In the rows, 128 means zero.
Turns, then the turns between two rows, first turn first; the first pair answered
turn godo:
[117 118 177 122 110 123 118 146 130 148 100 140 136  97 136 150 120 127
 131  84 130 131 100 120 129 115 120 134  87 119 126 146 130 138 123 132
 135 147] => [109 126 165 142 124 116 108 150 124 149 119 144 137 142 141 142 165 116
 106  88 146 127 118 149 129 141 127 158 123 116 153 144 153 137 125 122
 142 143]
[115 117 127 139 126 119 125 122 124 135 123 131 143 125 130 133 127 119
 124 123 118 124 123 130 133 125 123 137 130 133 128 132 135 146 145 121
 123 124] => [115 119 123 147 129 123 129 124 122 130 133 128 133 133 137 125 134 120
 117 130 123 123 129 133 134 134 127 138 141 135 129 132 130 142 138 118
 124 126]
[132 148 125 126 122 137 130 146 130 146 131 132 133 137 124 132 146 125
 120 134 122 124 129 138 128 129 134 131 128 128 137 133 151 137 135 133
 141 128] => [134 143 118 138 126 144 135 141 128 138 142 127 121 133 132 124 144 134
 125 146 130 120 134 128 127 137 142 122 133 136 134 132 133 132 121 133
 137 132]
[135 136  99 155 129 124 122 127 127 112 184 124 116 119 120 129 167 133
 156 137 146 119 150 141 122 123 157 129 148 109 129 157  96 109 122 125
 129 125] => [134 128 111 132 119 123 127 128 132 119 162 121 122  79 113 136 127 144
 177 127 129 122 130 115 124 100 146 117 112 111 108 161  87 109 125 133
 122 124]
turn tarul:
[161 132 142 162 135 116 144 140 143 158 140 166 160  90 125 143 166 165
 163 113 138 152 105 141 128 106 136 122 133 129 151 115 138  90 129 126
 126 148] => [147 136 136 165 140 111 142 133 136 148 133 169 166 129 131 139 174 159
 143 102 134 154 110 155 124 125 132 139 153 128 164 101 153  89 140 118
 122 145]
[104 114 110 153 150 145 142 102 109  95 121 117 113 139 155 125  97 144
 117 126 132 123 131 114 121 150 132 135 125 124 110 116 102 122 122 131
 119 144] => [116 111 113 150 147 147 148 107 113  99 126 116 106 117 152 130  91 147
 129 132 135 123 127 100 125 139 133 125 115 127 104 123  96 119 118 136
 122 145]
[113 118 125 138 134 134 125 117 126  93 127 130 124 166 128 112 123 132
 115 133 130 114 142 135 111 146 128 142 157 137 145 119 128 113 127 117
 123 131] => [115 111 139 115 119 137 134 117 130  93 103 125 131 131 120 120  81 141
 135 119 110 114 128 112 111 121 115 128 122 136 124 120 120 115 133 129
 115 130]
[105 127 136 144 155 155 140 108 117  80  82 139 124 159 109 118 121 135
 108  97 103 131 109 100 142 140 172 144 147 128 106 118 131 105 152 138
 125 137] => [125 119 147 138 150 158 145 122 124  93  94 134 112 106 103 125 111 138
 137 110 108 132 101  75 153 114 178 119 120 128  90 136 116 102 137 147
 131 139]
turn fev:
[143 117 128 122 120 133 133 125 146 123 142 118 114  88 128 147 102 144
 169 141 125 125 114  92 122 116 132 101  91 134 116 142 102 133 119 140
 122 131] => [149 121 132 123 118 129 124 137 148 135 152 117 117  84 122 149 121 136
 171 142 131 126 116 103 129 108 135 102  92 132 123 152 114 134 118 138
 131 128]
[125 116 136 117 132 136 130 119 121 124 133 122 133 119 133 140 123 135
 127 134 113 125 120 115 128 116 128 129 105 140 119 121 123 130 121 151
 114 128] => [132 116 136 120 134 137 129 120 123 127 138 120 128 115 131 139 129 133
 127 138 118 125 125 112 129 117 132 125 107 140 119 125 121 129 117 152
 116 130]
[160 109 154 108 104 134 132 145 129 133 124 126 119  48 110 123 108 154
 155 148 118 129 112  86 160  85 134 108  75 126  98 156 111 134 113 136
 135 127] => [160 111 161 103 101 131 127 155 130 145 125 125 127  50 104 128 117 147
 154 142 117 133 109  95 164  79 132 113  72 120 104 163 123 139 122 137
 140 121]
[148 123 123 133 130 137 139 127 137 137 115 113 127  99 128 123 134 132
 140 148 144 124 120 125 136 121 116 116 111 124 124 128 102 128 109 131
 123 135] => [152 127 128 130 127 131 131 137 139 147 118 113 131 100 125 127 142 124
 140 146 145 126 123 131 138 114 115 118 110 120 132 135 114 130 111 128
 129 129]
Then:
(two turns a pair)
[132 109 108 160 136 133 139 135 133 120 178 132  91 109 131 114 133 127
 130 169 155 129 137 127 112 124 148 123 140 140 146 142 102 123 106 139
 140 113] => [119 115 138 111 112 111 117 154 135 152 126 145 136 107 103 141 113 112
 134 118 120 140 108 148 115  87 117 141 101 122 153 146 154 141 149 141
 138  96]
godo then godo
[ 80 136 142 127 125 117 133 164 123 124 107 142 132 140 116 126 133 128
 127 118 157 126 107 193 147 132 129 140 117 111 150 133 183 147 129 108
 120 125] => [ 88 135 132 142 132 119 134 163 123 117 125 142 121 145 122 118 148 131
 121 130 167 124 115 194 150 144 142 138 132 115 156 134 173 144 118 104
 123 126]
tarul then godo
[138 113  98 158 148 153 153  89 127  88 165 121  99 138 164  99 126 137
 116 156 154 109 154  91 123 167 141 115 164 149 122 120  76 108  96 128
 121 143] => [115 122 147  76 108 113 115 123 134 142  79 140 174 138 115 143  96 105
 121  68  94 126 107 131 128 110  92 152 102 116 135 129 168 138 174 133
 120 110]
godo then godo
[126 115 142 152 129 156  82 152 103 103 132 116 137 178 133 134 184  98
 107 177 153 120 161 125 142 157 136  94 177 136 126 117 139  90 153 114
 131 129] => [126 102 171 102 104 160  91 154 111 115  81 111 154 107 117 153 106 112
 148 154 116 123 125  86 144 104 114  67 106 132  85 120 130  99 164 135
 119 127]
godo then godo
[140 145 128 150 133 132 122 158 137 126 161 128 120 126 155 139 151 122
 135 160 131 107 127 120 127 152 146 114 128 150 147 148 121 130  99 121
 139 127] => [131 149 125 151 137 128 119 155 134 124 156 131 127 148 157 136 157 118
 122 147 129 107 132 132 124 164 143 125 139 146 155 140 130 129 106 115
 139 125]
godo then tarul
[144 145 129 123 128 124 109 145 121 141 138 139 132 100 124 113 151 117
 130 138 133 137 147 124 138 128 134 116 144 117 128 135 112 135 119 141
 135 123] => [119 145 133 106 121 123 113 130 115 129  99 142 148 118 122 116 116 118
 118 113 108 140 137 126 127 128 115 130 131 110 119 116 120 138 138 142
 119 119]
tarul then tarul
[129 134 115 160 106 164 108 138 118 105 126 155 106 120 115 112 108  95
 124 114 144 130 127 135 110 116 114 107 140 154  93 120  87 114 134 133
 117 138] => [124 132 111 162 109 165 106 134 114 103 125 157 106 132 119 110 114  95
 117 115 142 129 131 139 110 123 112 112 145 153  97 115  91 113 138 131
 116 136]
tarul then tarul
[124 124 113 143 134 136 139 110 123 108 145 117 120 124 137 124 128 150
 148 137 137 129 134 110 128 139 136 124 130 143 124 117  96 118 112 123
 123 135] => [139 131 126 139 129 120 116 142 130 143 158 126 134 124 120 135 168 133
 150 130 145 133 133 139 143 123 140 130 132 133 147 138 128 123 118 118
 141 126]
fev then fev
[143 117 120 151 151  90 122 143 112 152 149 132 119 148 136 124 153 107
 139 138 157 112 123 153 140 129 126 147 135 140 153 140 155 133 119 132
 127 131] => [155 114 125 146 147  93 124 148 118 160 155 130 113 126 129 126 151 109
 150 145 161 109 119 142 145 116 127 133 123 139 147 148 147 134 110 134
 132 132]
godo then fev
[102 133  95 130 127 122 136 105 102 107 102 129 115 183 144 117 138 115
 112 137 134 116 141 149 126 172 121 161 173 140 162 114 128 124 131  97
 132 110] => [147 119 117 120 107 136 142 134 123 138 125 115  95  67 127 134 115 127
 174 164 144 111 122  94 150 112 135 105 116 143 126 155  91 121 103 117
 145 118]
tarul then tarul
[121 138 170 101 142 117 130 168 130 129  96 122 135 117 118 145 127 110
 133 117 115 111 136 124 122 117 109 145  62 142 113 132 131 143 144 133
 152 117] => [108 146 161 115 154 115 127 160 123 117 100 127 137 165 126 137 145 105
 107 115 119 109 150 147 115 141 109 165  94 141 133 121 143 141 150 123
 151 115]
fev then godo
[147 123 131 115 127 119 138 130 131 132 131 118 123  91 116 128 102 136
 146 137 131 139 130 104 141  98 131 103 106 127 109 137 114 128 123 130
 126 132] => [141 134 139 108 123 101 118 145 130 153 128 129 147 120 104 136 132 115
 131 118 131 143 131 141 145  94 125 127 115 113 136 144 154 136 144 122
 133 121]
fev then godo
[ 88 127 152 118 143 134 185  93 123  89 130 116 119  99 153 137  69 120
 130 119  99 125 121 112 104 139 141 115  98 158 117 132 102 128 132 102
 115  70] => [121 134 169 112 134 126 168 132 136 130 159 116 122  61 133 153 102 108
 152 127 112 126 119 116 125 106 153 100  82 149 125 169 118 130 125 104
 134  67]
godo then tarul
[128 124 173  88  77 144  81 129 137 154 107 137 127 125 124 165 138 128
 128  89 156 113 130 163 104 122  80 120 132  73 146 135 165 128 160 155
 124 149] => [149 118 172  96  78 161  97 129 142 152 128 125 102  73 130 161 125 143
 154 119 169 107 128 124 112 110  91  86 115  83 120 147 125 122 131 165
 125 163]
fev then tarul
[120 128 132 127 129 112 122 156 112 156  95 122 124 153 125 140 158 105
 142 120 153 135  87 142 118 119 111 132 107 144 162 131 124 136 108 128
 148 131] => [123 127 133 123 128 113 122 156 114 158  94 122 124 142 125 143 151 107
 146 120 151 135  85 137 120 113 110 129 100 143 158 134 121 135 108 130
 148 131]
tarul then tarul
[131 143 149 138 108 159 117 131 124 131 142  99  80 163 115  98 137 143
 140 106 170 120 158 113 106 134 112  54 147 126 117 101 113 120 115 127
 133 144] => [124 144 170 107  93 145 102 143 126 155 110 111 109 162  98 112 126 133
 142  73 149 128 140 130 108 110  92  71 122 111 124 106 148 133 145 131
 133 129]
godo then godo
[135 140 125 137 134 142 125 105 104 112 117 114 142 167 136 106 133 110
 114 123 117 129 135 158 115 156 128 160 148 120 145 122 142 118 159 137
 148 117] => [139 136 118 149 140 152 135  98 102 102 128 109 128 159 147  98 131 120
 117 139 125 125 142 143 113 163 136 149 152 129 138 119 119 112 142 137
 149 125]
fev then fev
[117 128 132 128 125 109 121 113 126 148 114 125 139 168 119 132 150 105
 111 106 132 133 131 159 122 145 128 157 144 115 149 130 162 126 150 101
 137 120] => [124 111 143 110 112 121 141 105 131 141  90 114 133 105 119 140  86 127
 153 108 114 130 109 109 124 115 122 123  95 121 106 133 126 125 141 119
 125 126]
fev then tarul
[156 136 114 129 139 137 129 122 121 133 106 103 140 170 123 113 134 137
 125  91  95 142 127 168 138 111 100 152 116 148 139 107 187 121 148 163
 125 108] => [168 140 116 136 140 137 124 137 126 147 127 105 135 162 119 117 160 131
 129 100 111 140 133 172 145 107 107 149 123 144 148 120 188 120 142 158
 135 109]
tarul then godo
[149 110  86 106 125  93 102 137  85 139  98 101 103 132  77 150 111 135
 194 136 128 118 126 153 156 124 125 127  93 142 113 141 105 140 130 124
 109  95] => [148 117  70 130 138  92  99 135  81 132 123 104  93 169  86 137 145 131
 175 146 145 115 140 171 153 149 135 141 128 144 136 139 104 135 121 115
 113 100]
godo then godo
[ 78 124 126  66 102 111 130 149 150 107 125 114 114 108 128 136 122 162
 159 135 100  72 103 112 126 148 131  87 131 125  93 125  97 117  93 105
  97 160] => [ 67 127 127  56  99 104 125 145 147 106 103 121 129 128 125 137 116 156
 148 116  88  75  99 127 120 150 118 101 131 117 100 119 118 120 108 102
  94 154]
godo then fev
[147 111 130 175 119 199 134 102 176 108 133 127 139 102 115 124 176  82
 148 154 119 113 135 116 103 141 167 114 111 186 112 151  78 127 118 149
 148 152] => [127 106 132 162 118 200 142  83 173  88 100 129 147 110 119 122 141  93
 144 142  96 112 128 108  91 145 151 117 104 184 100 129  72 129 127 151
 134 154]
tarul then godo
[144 127 130 127 117 138 125 119 103 145 124 121 151 130 125 142 151 113
 112 108 155 120 122 139 144 122 134 148 142 101 134 142 141 125 144 118
 119 140] => [144 122 136 116 109 142 131 114 105 146 113 120 147 108 125 144 124 120
 124 104 143 121 111 123 146 109 131 135 123 102 116 143 132 126 147 125
 111 140]
fev then tarul
[126 143 117 147 144 126 116 131 124 120 142 130 117 139 140 112 146 118
 116 137 152 121 146 132 119 143 144 127 163 138 138 124 121 125 115 115
 135 134] => [112 136 114 137 141 132 127 108 120 102 112 128 121 137 144 109 104 130
 120 128 130 120 137 119 111 145 134 124 147 140 120 105 109 122 120 123
 123 138]
tarul then fev
[133 104 116 135 137 131 133 116 135 141 159 122 117  93 130 115 121 145
 146 137 125 120 125  79 119 114 137 111 113 148 101 127  70 122 102 129
 143 131] => [129 101 122 126 133 133 134 109 134 139 145 123 119  94 132 116 106 147
 146 129 117 121 120  79 116 112 131 113 106 146  98 120  70 122 108 133
 137 131]
tarul then godo
[113 148 129 129 120 157 113 125 121 122 140 146 124 134 107 117 134 134
 120 106 153 139 134 121 130 147 127 161 145 115 145 102 133 134 137 125
 139 141] => [110 150 133 123 118 156 113 125 125 123 132 145 132 132 107 121 122 136
 119  99 144 140 129 121 129 144 123 162 138 114 142  98 136 135 141 126
 136 138]
tarul then godo
[118 136 120 126 135 117 120  95 129 107 109 124 148 131 146 127 119 137
 102  93 119 115 120 145 117 125 121 149 135 137 135 102 147 116 153 136
 116 135] => [127 128 121 125 131 127 132  96 136 105 113 115 135  91 147 127  96 148
 124 105 119 111 114 117 124 112 127 125 117 142 116 108 121 113 139 145
 115 142]
godo then tarul
[ 97 144 143 108 140 124 115 138 131 137 111 142 149 133  98 137 114 116
 126  99 111 137 125 144 139 112 123 141  95 112 122 121 171 141 154 132
 120 104] => [126 135 137 126 140 145 132 142 139 132 149 129 116  78 106 130 111 132
 155 138 132 128 131 106 150 103 147 104  87 127 102 136 124 132 118 140
 125 118]
fev then tarul
[127 126 144 153 132 133 130 107 100 146 155 116 109 126 130 136 137 149
 132 111 129  97  85  98 116 139 176 153 135 139 115 121 120 102  90 122
 137 122] => [134 126 153 142 126 127 125 121 104 161 152 120 114 108 123 144 137 144
 143 105 123  97  77  98 123 124 174 150 120 137 115 132 129 104  96 125
 137 118]
fev then godo
[148 119 145  96  87 117  90 156  87 149 104 139 119 142 105 144 121  84
 102  58 112 160 136 150 157 101 146 147 135  85 159 164 126 138 152 115
 149 113] => [166 109 115 140 107 149 125 132  90 111 153 119  63 112 135 115 115 114
 118 117 143 146 157 101 155 127 178 105 154 113 133 157  48 116  97 120
 144 137]
godo then godo
[ 92 137 115 154 137 127 152  99 115 121 109 134 162 136 166 162  78 133
 105 162 133 115 168 111 134 140 127 146 129 135 103 126 110 120 111 156
  88 181] => [ 83 144 130 137 134 113 137 111 113 136  92 144 184 154 154 170  87 117
  94 137 122 120 161 136 132 134 115 168 127 124 118 124 144 128 133 156
  90 171]
godo then godo
[139 123 109 109  87 139 128 145 102 147 112 111 148 155 100 136 157 101
 127 122 115 115 109 160 132 139 114 141 121  97 116 130 195 122 135 117
 117 112] => [126 119  89 133 102 151 147 114  92 111 119 108 128 181 122 114 149 114
 110 139 120 112 124 150 119 173 121 143 148 113 114 107 165 112 120 116
 107 123]
fev then godo
[131 108 116  84 147 132 147 149 145 141  99 119 130  76 123 134  93 152
 147 138 140 125  91  95 111  88 121  95  89 127 109 135 130 136 151 156
 130 119] => [126 127  88 129 171 121 131 151 135 135 143 129 124 167 136 114 180 129
  93 148 174 124 131 153 105 145 135 136 171 126 163 129 158 132 148 131
 144 119]
godo then godo
[111 134 126 106 109 111 139 119 115 114 100  97 129  98 151 158  82 131
 134 101 118 117 126  97 114 119  96 113 103 140 103  93  83 129 115 147
 113 126] => [135 143 104 150 128 115 133 129 118 115 165  97 102 116 163 140 151 128
 122 142 163 113 155 112 123 146 127 108 152 144 128 109  74 119  85 139
 130 133]
fev then tarul
[121 116 128 134 127 131 109 160  93 139 175 157 127 126 172 117 150 112
 111 152 148 120 148 161 133 172 145 122 197 117 142 139 141 123 138 101
 147 136] => [107 109 120 137 133 141 125 131  85 112 158 152 117 130 186 106 116 126
 107 156 138 118 145 142 120 185 139 116 195 125 124 116 117 118 135 107
 131 143]
godo then tarul
[105 128 129 114 110 123 132 115 123 108  88 124 133 128 127 123  86 140
 121 106 109 139 120 126 119 136 108 130 107 115 116 104 123 128 147 136
 110 133] => [133 133 141 104 104 110 113 155 137 152 113 126 138  99 106 139 126 124
 134 108 123 141 120 141 138 106 116 123  95 105 130 136 148 131 145 136
 130 120]
tarul then godo
[124 119 111 124 141 162 152 106 103 109 144 138  79 131 153 120 100 155
 122 138 122 126 142 129  87 181 148  79 114 131 121 139  88  80 116 149
 149 109] => [119 118 111 118 137 160 154 102 101 105 131 136  88 137 156 118  87 156
 120 131 114 127 137 133  82 183 143  83 112 129 120 133  93  79 124 150
 147 108]
tarul then tarul
[116 135 125 123 127 133 128 110 140 133 105 132 105 154 144 118 122 132
 125 105 133 147 137 118 120 160 126 137 147 156 112 102 139 110 128 108
 112 124] => [129 131 127 120 123 137 133 116 146 136 115 127  96 115 143 122 112 140
 146 114 139 146 131  98 128 141 132 115 126 159  98 114 121 109 115 114
 111 128]
godo then tarul
[134 127 128  94 104 106 128  80 135 120  89 118 164 109 128 121 136 156
 100 117  69 132 124 150 108 150 136 147 129 148 104  94 138 144 124 121
 151 114] => [160 126 133  95 100 108 128 102 147 144 116 116 152  57 119 127 147 155
 128 139  84 131 123 134 127 122 149 121 113 147  97 120 124 145 105 125
 164 116]
tarul then fev
[126 126 153  88 108 120 110 147 127 147  97 125 149 109  95 144 111 122
 152 104 107 141 109 128 133  94 115 124  87 118 120 143 149 139 141 126
 126 117] => [135 134 112 156 141 138 122 129 118 111 165 117 100 149 129 110 170 130
 123 161 157 129 154 130 126 154 154 121 163 137 136 136 112 120  96 111
 133 135]
godo then godo
[155 125 144  97 106 126 134 139 140 128 131 136 126  80 106 135 113 145
 166 134 114 122  96 118 144  97 138 112  91 126 112 134 122 136 129 131
 134 107] => [121 137 124 119 125 117 122 118 123 103 126 146 139 179 121 118 149 131
 108 120 117 120 120 168 126 153 133 162 152 122 151 104 153 134 152 109
 133 104]
tarul then tarul
[125 106  93 114 109 149 142 148 157 136 123 125 130 171 140 126 131 145
 150 112 104 155 101 110 128 155 126 143 119 158 113 112 117 142 141 142
 137 142] => [125 109  88 117 112 148 141 149 152 135 129 122 130 179 145 125 139 142
 147 111 106 157 105 112 131 160 130 146 128 156 115 113 116 143 141 138
 137 140]
godo then godo
[108 146 110 150 148 153 143 122 123 142 114 100 108 168 159 144 109 109
  93 105 132 131 129 141 123 122 121 137  99 154 124 127 165 142 146 130
 133 124] => [114 147 119 142 141 149 139 134 125 154 116 102 114 157 150 150 114 103
 102 104 132 133 124 147 129 110 120 136  88 149 127 133 173 149 149 131
 137 118]
tarul then godo
[123 136 117 147 115 139 122 125 115 114 137 118 127 136 126 114 122 141
 112 144 152 140 134 138 145 120 132 125 116 129 133 119 101 116 131 136
 127 135] => [116 139 119 141 111 136 120 127 114 117 126 124 136 151 124 116 123 138
 104 133 144 142 131 147 139 122 123 135 116 123 139 115 113 120 141 133
 124 129]
fev then tarul
[133 129 128 145 136 121 129 127 133 130 157 119 139 131 114 129 130 113
 145 125 138  84 102 122  98 105 142 119 153 126 115 137 116 131 133 121
 128 131] => [127 129 125 146 139 123 136 116 130 121 150 118 138 136 117 125 118 117
 140 124 133  81 102 116  92 111 140 122 155 128 111 127 111 128 134 119
 127 132]
tarul then godo
[108 106 113 120 127 156 134 129 124 148 140 126 107  97 120 121 103 149
 132 137 127  95 137 119 135 114 137 121 134 121 112 133  99 135 115 132
  96 150] => [ 86 113 106 124 136 150 130 116 116 136 129 128 118 143 128 115 108 143
 108 124 119  95 140 141 125 137 130 145 156 118 125 116 117 135 128 124
  91 147]
tarul then tarul
[124 101 135 102 152 149 110 153 121 159 119 107 153 179 130 141 148 127
  74  86 119 121 112 127 168 118 116 147 140 114 176 116 156 142 116  91
 157 141] => [138  83 125 115 157 174 142 132 125 134 132  90 114 120 146 131 107 157
 106 123 128 111 114  70 170 112 134 101 123 134 134 114  89 131  77 106
 151 161]
godo then godo
[135 132 125 136 115 150 154 119 121 100 139 151 112 122 128 131 111 150
 150 149 116 109 119  94 118 139 141 125 124 170 112 119 120 137 109 146
 147 130] => [129 141 117 143 123 141 142 123 116 102 148 156 119 163 131 129 145 136
 129 146 124 111 131 126 117 158 143 148 152 164 137 118 144 138 115 134
 151 124]
fev then tarul
[127 109 134 135 112 124 175 107 124 104 110  99 154  97 102 122 105 158
 130 132 105 151 117 109 133 119 101 122  98 116  98 133 143 108 125 115
 135 148] => [112 113 129 138 116 119 174  98 116  94 101 102 160 130 107 117 111 155
 111 121 101 151 119 124 125 136  95 140 112 112 109 118 154 109 137 106
 131 145]
godo then fev
[116 135 107 157 125 132 144 100 127 119 149 103 110 132 133 109 154 172
 141 163 131 131 132 141 119 123 131 119 128 131 138 123 103 108 111 120
 143 110] => [129 133 120 144 115 128 140 115 135 136 145 104 117  98 122 121 147 170
 159 160 126 132 121 132 123  97 128 106 105 127 130 136 105 112 115 127
 150 107]
fev then godo
